In the data rows, 128 means zero.
A hidden rule labels the rows of this table. It goes by one to three of the table's principal directions, not those with the most spread.
95 103 144 118 133 111 97 152 135 127 93 131 144 107 117 110 114 105 126 87 122 102 118 143 151 136 122 110 113 103 142 126 118 140 134 147 111 155 146 141 139 142 119 133 120 141 179 108 d
162 203 76 127 50 162 84 120 91 81 154 209 130 90 88 155 211 52 125 222 167 76 219 186 132 49 179 55 167 229 255 29 161 97 92 51 100 137 221 102 154 193 123 135 180 189 199 157 f
134 130 123 126 134 93 108 131 157 180 140 120 139 95 150 112 105 131 136 73 128 102 115 127 148 158 130 144 126 92 84 149 103 144 136 148 127 141 123 117 129 106 127 123 150 130 132 116 e
124 86 137 86 142 154 129 151 154 132 141 146 147 157 0 151 105 106 157 146 75 126 122 173 124 171 138 133 183 52 85 122 105 106 106 40 120 152 135 144 167 155 145 142 85 162 137 107 g
143 159 59 114 103 218 151 127 76 74 198 198 90 137 100 218 146 63 121 217 181 160 149 172 88 72 146 68 202 190 172 92 225 55 152 0 196 113 165 118 112 170 197 188 84 156 111 182 d
188 142 118 91 85 147 100 147 145 132 114 186 165 113 86 100 146 150 156 180 139 116 221 130 127 80 149 109 151 186 187 60 100 117 53 70 60 117 193 111 193 122 96 129 161 143 199 131 f
140 102 152 64 142 164 143 188 155 139 109 171 155 110 150 73 44 129 116 116 145 63 140 103 97 55 131 99 112 179 75 124 153 150 99 119 70 200 155 150 161 127 88 162 130 143 217 147 g
156 153 103 124 124 155 142 163 109 112 119 153 102 117 142 144 139 113 145 198 181 148 177 121 122 98 109 144 126 181 147 107 170 122 133 97 135 119 155 87 130 121 106 140 128 100 139 149 g
127 81 123 125 130 101 118 155 153 123 79 100 186 143 86 68 116 153 107 99 106 174 100 63 173 145 165 191 97 85 125 109 60 134 124 194 73 116 167 126 91 86 107 129 144 62 141 87 f
125 90 113 84 162 194 204 128 117 105 126 99 133 175 110 158 97 105 111 110 115 159 36 144 110 110 163 143 109 107 79 162 189 137 135 113 137 93 132 144 105 126 170 186 83 125 47 121 d
91 123 140 120 135 120 152 95 113 166 181 162 120 119 161 167 76 190 76 135 117 206 101 85 116 117 114 120 206 126 145 120 115 15 147 106 209 113 128 153 110 73 190 145 89 82 104 152 f
139 178 136 214 124 26 57 98 161 190 101 75 125 89 228 65 147 179 130 115 165 117 161 67 175 202 116 123 94 114 129 134 72 182 135 233 100 122 99 75 123 93 86 30 209 107 142 116 f
108 92 104 122 159 181 158 137 119 90 83 93 115 189 130 106 80 151 111 150 152 196 94 76 112 124 152 104 119 142 125 117 160 122 141 125 105 75 139 122 99 117 158 157 74 100 120 125 g
113 100 122 137 169 127 86 150 141 130 139 89 190 176 117 71 120 129 106 76 64 123 113 134 147 153 174 186 127 59 106 91 57 176 98 190 71 179 110 181 113 97 123 125 141 88 130 37 d
148 164 104 81 70 143 141 121 127 107 128 173 107 89 83 161 156 113 153 184 169 127 174 141 123 94 137 76 110 183 174 114 164 103 133 54 135 67 191 89 163 155 141 149 125 176 144 163 e
142 192 141 161 129 102 162 133 121 142 132 105 86 121 203 152 154 158 147 165 169 139 163 115 118 143 85 163 67 152 106 151 146 156 154 149 161 96 128 91 128 101 90 115 145 106 87 145 f
131 172 87 173 129 140 100 76 119 121 194 109 79 141 167 171 146 114 126 140 106 112 130 143 96 170 135 98 134 116 98 132 153 144 160 117 150 104 59 146 113 153 165 119 137 162 65 110 f
122 185 174 139 136 64 142 89 98 182 188 130 122 114 201 151 134 150 138 117 145 88 150 170 122 141 98 167 122 130 90 150 133 141 132 144 190 167 91 114 142 92 124 80 162 123 93 145 g
135 66 122 149 137 152 98 134 112 104 81 125 184 193 121 60 120 186 84 100 118 200 120 64 148 107 166 149 164 126 157 79 82 100 95 171 88 116 113 164 96 88 151 131 121 47 147 101 e
144 153 155 112 157 131 170 114 95 164 187 163 88 77 208 210 118 94 137 130 122 86 121 189 103 102 64 161 158 146 103 172 200 125 134 111 202 177 75 135 148 115 122 120 139 135 82 149 g
129 93 154 147 120 80 99 151 111 116 64 140 163 135 117 91 115 142 145 70 152 131 160 95 163 129 106 181 117 137 147 94 89 121 125 163 108 139 153 117 110 102 95 125 149 80 205 122 f
133 138 143 107 99 143 154 128 100 105 106 143 118 146 123 128 131 146 168 171 183 131 167 137 89 79 100 95 95 226 158 116 162 105 107 81 133 110 159 103 151 145 114 162 97 140 139 185 d
133 239 85 202 97 77 140 99 123 126 150 90 68 128 213 159 186 198 126 209 191 232 203 51 144 172 123 169 77 149 181 96 103 121 188 154 172 0 168 52 91 67 114 96 168 67 81 129 g
118 125 146 170 139 70 17 121 119 125 162 184 172 145 124 151 145 173 124 181 92 189 212 134 140 209 113 132 178 40 172 52 65 118 111 112 129 129 121 154 175 90 154 50 137 79 144 70 e
92 108 143 122 137 110 147 138 137 97 96 87 147 156 91 91 134 137 114 146 93 142 95 110 137 144 158 150 81 96 138 128 90 153 133 172 80 120 162 125 105 129 100 105 119 116 134 111 f
153 140 113 166 117 87 73 140 156 184 148 167 132 127 135 113 130 234 139 163 125 223 212 67 130 167 104 181 197 111 153 73 20 55 106 97 142 69 147 100 147 55 138 112 131 35 135 133 g
139 197 136 184 171 70 101 99 96 143 122 93 74 159 237 149 146 179 189 162 148 128 214 159 115 218 91 181 81 108 116 105 128 211 136 139 113 44 105 65 165 77 107 41 159 103 102 92 d
138 145 77 125 98 178 137 160 144 139 178 153 126 138 113 146 100 151 122 185 187 202 155 79 105 102 128 90 167 169 125 101 137 42 145 52 176 135 162 125 109 114 144 211 88 112 137 164 e
131 59 166 131 129 115 136 161 130 121 69 106 194 183 126 77 101 198 128 96 147 204 113 59 139 120 106 175 82 125 108 129 94 116 112 176 115 142 120 149 108 79 88 157 110 49 137 125 g
111 132 147 150 132 74 144 116 108 118 102 95 143 136 181 117 129 151 110 99 128 153 128 86 170 135 134 204 88 109 158 113 104 150 153 208 116 119 135 114 84 76 72 89 183 81 162 98 e
116 128 160 136 139 75 125 96 113 137 141 152 92 113 179 175 83 183 138 151 128 157 146 88 104 181 67 133 109 109 85 149 147 111 175 125 170 87 90 121 139 91 140 87 117 105 107 140 g
157 166 95 111 116 135 157 158 124 131 150 123 144 109 127 107 130 81 143 158 193 91 142 136 139 92 155 140 112 181 117 123 154 148 129 125 118 182 187 81 100 121 100 140 153 139 152 150 f
111 117 161 195 179 96 92 91 157 193 145 80 76 126 203 141 79 130 141 50 103 67 70 136 97 220 66 100 135 68 2 211 146 167 156 162 165 170 0 153 133 161 141 104 125 163 67 134 d
128 180 132 197 115 68 61 121 111 116 117 125 137 143 207 82 189 198 142 174 145 170 235 101 120 127 108 157 101 187 235 49 46 145 88 181 95 84 159 105 142 87 98 77 160 54 143 118 e
142 145 120 119 95 153 45 156 97 120 211 241 211 116 114 131 171 112 102 145 107 108 214 196 109 44 141 93 215 176 226 24 81 63 51 74 137 223 186 210 171 125 167 170 124 118 179 113 g
120 6 148 58 189 193 154 188 116 44 50 141 204 226 60 79 46 153 100 119 105 191 89 88 126 119 175 141 108 64 84 106 149 164 115 126 48 113 159 178 128 91 160 138 60 79 169 72 f
111 71 165 47 173 133 113 173 132 146 159 190 183 132 79 155 77 149 150 99 37 124 132 198 95 143 100 166 141 57 92 110 84 112 86 75 119 144 170 201 201 83 170 173 53 107 115 67 f
140 100 167 50 126 116 173 144 132 152 86 163 122 82 126 116 56 130 173 85 178 69 128 135 119 93 92 104 108 176 86 173 174 129 128 91 127 133 162 94 164 121 122 139 108 170 192 181 d
67 63 104 117 188 163 125 118 98 52 77 60 163 208 73 101 115 70 87 115 99 144 13 162 161 187 224 84 99 22 116 132 170 197 158 169 69 109 140 146 84 155 200 96 77 150 100 58 e
158 147 161 154 155 92 65 96 102 147 138 182 125 148 225 154 107 186 161 121 139 120 223 156 101 163 93 131 153 118 125 82 137 166 94 94 121 87 89 124 204 88 142 63 164 113 149 112 g
111 15 156 79 199 207 111 144 96 69 117 158 185 209 51 150 70 87 98 58 45 123 71 179 116 137 147 125 172 29 62 118 174 151 107 103 115 178 54 251 152 143 209 158 62 129 111 38 f
116 201 82 164 97 83 136 108 142 145 90 75 80 96 172 100 195 157 134 178 186 189 151 93 169 140 158 143 90 164 227 113 90 133 146 166 119 6 201 16 105 109 109 91 163 95 112 155 g
137 109 157 80 154 136 175 172 148 138 162 123 151 103 144 98 107 152 116 129 82 109 114 106 111 96 96 165 99 123 74 182 107 149 128 180 125 207 104 183 123 79 97 123 103 110 119 103 g
102 140 84 165 94 130 87 101 124 98 109 129 127 137 91 123 187 124 84 173 120 192 125 111 162 133 194 96 168 114 240 69 92 85 128 125 110 60 175 103 104 156 154 109 144 115 138 129 g
139 120 119 73 152 216 205 124 111 150 231 183 68 87 130 247 119 41 124 83 88 67 53 241 75 74 91 123 211 118 56 221 230 88 151 31 246 178 55 181 137 178 192 201 77 194 45 175 f
116 134 120 163 135 127 89 123 80 74 123 154 136 175 176 152 142 143 127 177 157 186 174 129 103 128 122 123 111 153 188 63 149 132 124 118 126 83 152 126 131 119 146 125 117 78 118 124 d
90 113 79 118 129 201 155 128 81 37 131 133 125 193 106 180 102 79 83 157 167 186 81 121 117 112 186 71 112 121 136 97 224 106 189 80 149 89 169 146 75 159 187 193 80 140 122 124 g
147 131 103 112 108 168 119 113 101 98 170 199 98 111 95 189 135 65 154 134 152 87 141 191 83 98 114 71 174 174 126 133 197 99 132 31 174 121 126 129 147 191 198 164 95 181 109 183 e
70 68 136 157 97 90 131 155 176 90 59 38 174 149 27 57 117 108 92 68 108 156 51 22 193 155 160 154 61 77 122 142 56 125 178 235 90 183 133 149 32 158 52 155 145 116 189 97 d
140 123 134 69 101 162 176 121 87 117 138 188 159 110 169 136 117 160 97 142 170 154 113 124 102 25 132 78 123 223 171 126 177 65 108 105 159 108 193 147 133 95 180 180 88 114 111 182 e
114 143 118 131 162 128 157 152 125 155 191 102 144 140 163 126 114 138 101 160 123 172 113 111 131 125 130 196 144 106 105 128 109 116 141 160 163 193 115 136 87 70 110 131 124 64 94 107 f
115 121 124 140 115 120 143 118 150 111 60 57 90 111 128 85 138 101 122 101 137 95 91 83 167 138 142 118 70 123 117 177 148 185 170 199 89 124 75 100 92 168 66 93 171 165 166 122 d
117 138 115 146 140 130 105 127 109 90 142 137 107 139 151 148 126 107 121 169 135 133 151 122 119 146 127 121 121 115 128 112 162 156 161 128 127 135 100 126 118 140 121 95 140 125 142 115 e
133 131 114 150 149 134 147 145 100 96 115 105 155 162 151 132 146 120 92 129 126 177 124 102 170 125 159 210 115 95 152 91 126 150 143 183 117 124 148 133 80 79 104 120 164 62 127 71 d
114 50 192 129 146 72 112 153 170 124 49 66 166 156 90 61 86 157 164 18 62 82 103 87 143 185 95 196 34 62 44 165 58 203 127 216 50 162 76 168 126 124 42 117 145 125 175 70 e
126 119 135 100 145 132 140 106 122 132 131 120 142 170 116 143 113 202 137 150 90 197 135 119 105 156 129 147 109 109 127 104 100 110 102 111 122 40 147 147 160 72 176 142 82 90 56 86 g
152 58 135 71 120 157 148 127 201 154 62 97 127 109 37 81 112 114 168 47 94 84 61 137 123 120 137 103 116 124 80 201 114 157 82 116 77 92 96 122 168 187 135 162 108 186 103 151 e
Which label does each new row get?
147 194 130 179 129 79 85 58 113 200 192 162 80 71 247 176 151 149 142 103 140 91 156 178 102 151 85 98 182 155 141 142 133 113 116 115 192 94 89 109 164 118 186 87 155 143 67 167 ~ d
168 100 125 44 139 197 163 181 94 110 120 221 173 113 132 145 128 125 112 183 140 158 140 172 112 27 139 133 156 175 180 96 175 98 70 72 117 118 220 136 175 90 158 167 90 86 127 145 ~ e
120 33 188 92 140 128 97 147 172 119 35 122 138 149 25 77 84 130 185 61 64 57 115 144 105 158 97 107 102 100 73 155 96 168 81 110 43 136 86 157 194 195 98 133 95 182 181 121 ~ d
128 167 92 135 71 130 127 136 147 130 181 148 105 81 66 165 150 82 129 160 143 118 154 118 144 121 125 106 164 141 149 123 122 67 169 81 174 173 146 120 100 164 105 158 143 173 172 150 ~ d
111 93 114 84 92 148 143 163 141 74 88 128 150 145 28 81 97 129 136 171 139 149 145 67 126 92 151 108 103 176 161 89 105 94 132 108 73 137 194 122 104 143 91 165 101 135 215 136 ~ g
79 67 141 100 155 178 176 102 126 86 92 91 119 172 98 127 90 93 94 108 123 142 14 127 103 109 160 70 111 122 102 177 197 142 139 136 132 112 90 147 108 189 178 152 75 155 71 156 ~ g
96 64 158 112 139 133 125 158 144 108 102 116 163 160 76 84 96 148 137 73 66 127 114 112 104 109 107 154 121 135 139 114 57 110 95 149 89 162 136 188 124 129 108 177 83 110 164 105 ~ f
138 113 96 134 109 178 105 123 124 104 139 158 114 137 53 174 142 57 130 100 101 102 119 167 118 115 144 120 178 129 131 99 150 97 119 66 137 128 113 153 128 198 156 193 129 160 120 127 ~ g
132 165 149 155 164 124 63 144 85 72 138 172 155 185 192 142 149 170 149 204 120 154 255 163 82 138 102 127 104 147 201 20 114 182 75 114 84 99 172 162 200 88 137 91 116 86 141 61 ~ d
97 108 79 131 130 175 156 81 140 120 93 66 95 149 153 100 113 118 77 102 151 163 14 89 125 110 199 60 114 146 127 165 177 128 151 158 120 48 105 105 79 170 187 159 110 140 60 163 ~ e
132 155 89 119 121 136 179 99 130 139 140 86 58 91 142 155 147 85 145 151 152 111 79 142 132 136 134 124 112 139 105 197 187 145 176 124 156 96 96 64 97 157 121 111 139 169 79 169 ~ f
118 154 156 166 117 59 60 91 111 157 119 164 114 101 150 171 148 154 152 123 105 118 182 161 138 186 89 128 144 105 174 85 94 105 116 111 138 81 140 118 179 122 136 93 151 129 140 112 ~ g
100 18 173 88 196 170 119 125 105 68 57 133 186 223 93 104 61 159 105 86 63 163 76 130 102 138 152 112 120 76 110 100 140 159 81 138 61 88 118 204 162 117 197 133 59 98 109 66 ~ f
99 148 163 211 160 64 90 108 125 147 114 60 126 171 190 115 128 175 126 124 98 133 132 104 137 222 103 159 84 69 97 118 83 168 142 206 109 141 82 140 114 102 82 77 154 101 113 76 ~ f
122 125 158 100 143 132 160 118 129 150 154 130 127 95 153 137 134 102 111 106 93 83 88 166 121 88 117 141 137 133 123 171 145 143 110 156 147 181 89 153 139 137 118 116 140 143 99 136 ~ e
179 209 125 183 100 68 93 102 97 140 115 151 105 107 212 133 188 170 169 175 200 132 239 125 137 140 100 150 106 192 182 85 123 150 114 132 129 56 159 52 155 92 110 65 190 96 130 153 ~ e
170 115 135 125 120 157 97 143 137 148 149 160 162 137 102 89 161 140 140 88 76 86 174 166 111 74 125 159 193 161 152 97 62 116 43 114 99 180 100 179 162 131 119 146 142 122 150 117 ~ g
95 103 98 158 143 161 105 94 120 50 39 44 118 210 96 63 141 104 120 135 124 119 84 122 134 161 211 52 84 123 165 103 146 202 123 164 20 62 129 110 104 194 143 92 119 177 144 100 ~ d
125 162 133 178 139 28 89 107 114 145 93 112 129 143 240 114 97 252 153 157 194 233 209 37 147 210 97 160 74 121 158 77 84 136 156 171 120 9 179 61 128 11 126 62 145 37 142 105 ~ g
112 149 103 143 117 132 154 122 139 144 118 84 91 122 116 121 140 102 126 125 156 123 89 123 143 132 148 127 122 139 118 152 138 120 154 132 144 115 130 84 93 158 121 146 132 142 111 160 ~ e
100 113 140 133 148 96 88 126 163 132 88 119 126 123 130 84 96 180 109 134 95 159 144 67 135 168 133 112 123 97 148 102 70 139 122 166 78 78 140 130 150 106 139 86 123 102 154 91 ~ f
137 127 88 7 115 224 219 140 179 170 198 158 89 62 19 185 113 40 122 127 109 74 38 209 111 78 171 70 184 106 52 224 201 92 141 8 187 141 134 124 158 198 195 204 75 237 67 180 ~ f
110 180 108 203 131 58 74 111 122 128 126 90 91 130 179 139 142 157 155 167 163 176 195 87 150 219 99 149 101 104 157 92 98 148 175 159 138 80 122 78 111 96 107 71 155 94 138 94 ~ g
137 184 114 170 142 117 139 141 91 109 124 133 108 128 182 170 153 113 104 218 185 166 154 115 157 155 133 147 110 113 139 103 184 145 172 139 150 110 167 77 105 102 113 85 158 91 117 123 ~ e
159 206 109 197 104 61 104 71 160 201 196 83 84 75 207 149 174 149 154 76 121 93 145 124 136 188 95 156 117 115 92 177 84 150 154 173 175 111 58 110 113 111 116 97 192 149 61 125 ~ e
87 55 100 81 141 195 131 150 140 67 109 154 169 171 33 126 87 122 65 147 93 220 73 88 128 108 194 87 165 84 163 86 125 78 129 95 107 86 183 175 114 138 207 180 58 101 127 99 ~ e
135 215 85 177 117 78 118 82 125 176 161 79 84 87 202 133 174 119 131 141 166 117 136 131 162 167 146 146 117 134 141 137 125 152 159 172 153 96 117 58 98 109 126 79 190 128 83 128 ~ g
137 109 128 78 144 183 181 129 82 127 185 180 130 109 103 181 121 61 101 136 99 82 79 204 126 72 139 132 217 124 120 152 192 82 128 77 171 213 118 157 113 139 153 134 112 162 134 150 ~ d
